[[ -1 -34  -5 -30  38   4 -13   2   2   4  18  -1 -17]
 [-27  -2 -34  28 -12   3 -19   4  -1  21 -19 -28  13]
 [-27  38  36 -38 -23  14 -25 -12  16 -15 -20 -26  13]
 [  2  18  29  19  -5  36  35  37  28 -33 -20 -21 -35]
 [  5 -31  20 -20  36  13   8  11  28  -4  -5 -37  -8]
 [-30  29 -29 -27  10   3 -35   3 -38  -2 -12 -15 -23]
 [ 36  18  30 -27 -18  36  -9   4 -29 -20   6  37  32]]
=>
[[-34  -5 -30  38   4 -13   2   2   4  18  -1 -17  -1]
 [ -2 -34  28 -12   3 -19   4  -1  21 -19 -28  13 -27]
 [ 38  36 -38 -23  14 -25 -12  16 -15 -20 -26  13 -27]
 [ 18  29  19  -5  36  35  37  28 -33 -20 -21 -35   2]
 [-31  20 -20  36  13   8  11  28  -4  -5 -37  -8   5]
 [ 29 -29 -27  10   3 -35   3 -38  -2 -12 -15 -23 -30]
 [ 18  30 -27 -18  36  -9   4 -29 -20   6  37  32  36]]

[[ 14 -21]
 [ 22   4]
 [  9 -20]
 [ 10  33]
 [ 22 -28]
 [ 14  36]
 [  8  30]
 [ 31 -39]
 [ 11  32]
 [  8  31]
 [ 29   4]]
=>
[[-21  14]
 [  4  22]
 [-20   9]
 [ 33  10]
 [-28  22]
 [ 36  14]
 [ 30   8]
 [-39  31]
 [ 32  11]
 [ 31   8]
 [  4  29]]

[[-32  27  17   3  10  -4  11  18 -18  32 -30 -22]
 [-14  20  11   9  10 -31   3   3 -25  16  22   4]
 [ 13  18 -22 -23 -11   2  -3  -7  -8   1 -13 -14]
 [ 16   1  30 -22   2   3 -16 -18  20 -14   5 -12]]
=>
[[ 27  17   3  10  -4  11  18 -18  32 -30 -22 -32]
 [ 20  11   9  10 -31   3   3 -25  16  22   4 -14]
 [ 18 -22 -23 -11   2  -3  -7  -8   1 -13 -14  13]
 [  1  30 -22   2   3 -16 -18  20 -14   5 -12  16]]

[[-15 -18   6  13  24  35  22  40]
 [ 26   4  13  21  11  23  -3  12]]
=>
[[-18   6  13  24  35  22  40 -15]
 [  4  13  21  11  23  -3  12  26]]

[[-23  -5  16  -1]
 [-10  -4   9  -5]
 [ -5  12  -5  26]
 [ -5   0   1   9]
 [ 14   2  -9   5]
 [  5 -10   5 -31]]
=>
[[ -5  16  -1 -23]
 [ -4   9  -5 -10]
 [ 12  -5  26  -5]
 [  0   1   9  -5]
 [  2  -9   5  14]
 [-10   5 -31   5]]

[[ 11  -1   4   0  -7   5   4   2]
 [ 19  14  -5  19  11  11  11   4]
 [-18   0 -10   8   9 -12 -14   0]
 [  2 -12   8 -14 -14   2  21  -2]
 [ 34  -4  15   1 -20  20  17   8]
 [ 29   8   6   7  -2  15  16   5]]
=>
[[ -1   4   0  -7   5   4   2  11]
 [ 14  -5  19  11  11  11   4  19]
 [  0 -10   8   9 -12 -14   0 -18]
 [-12   8 -14 -14   2  21  -2   2]
 [ -4  15   1 -20  20  17   8  34]
 [  8   6   7  -2  15  16   5  29]]

[[  5   7   1   0 -20   2]
 [ 11  35  -7 -25   5 -11]
 [ -6   0  28  -1  -1  -7]
 [-20  21   1  10  36  -7]]
=>
[[  7   1   0 -20   2   5]
 [ 35  -7 -25   5 -11  11]
 [  0  28  -1  -1  -7  -6]
 [ 21   1  10  36  -7 -20]]

[[-34   6]
 [ 25 -15]
 [-17 -21]
 [ 10 -24]
 [-11 -31]
 [ -3 -31]
 [-24  -9]]
=>
[[  6 -34]
 [-15  25]
 [-21 -17]
 [-24  10]
 [-31 -11]
 [-31  -3]
 [ -9 -24]]
---
[[ 23  28 -12]
 [-18  11 -22]
 [ 19  -7  31]]
=>
[[ 11 -22]
 [ -7  31]]

[[-29  31 -17  -6  19]
 [ -6 -33 -27  -3 -14]
 [ -6 -32 -23  -4 -13]
 [-13 -41 -39  -3 -12]]
=>
[[-33 -27]
 [-32 -23]]

[[ -1 -12 -31  11]
 [ 11  13   5   4]
 [ -2   0  17 -15]
 [ -8 -10 -27   4]
 [ 17  11  12   9]]
=>
[[13  5]
 [ 0 17]]

[[  4   0  -7 -26]
 [ 37  40 -21  24]
 [ 21 -10  26   3]]
=>
[[ 40 -21]
 [-10  26]]

[[  5   6 -29 -31   0]
 [ 10   9 -34 -26  -6]
 [ 10   8 -39 -28  -4]
 [ 27 -33  -5   9   7]]
=>
[[  9 -34]
 [  8 -39]]

[[  3  -9  32 -13 -12]
 [ 19 -19 -38 -25 -22]
 [ -6  -2   2   0  -1]
 [-28  17 -31  28  20]]
=>
[[-19 -38]
 [ -2   2]]
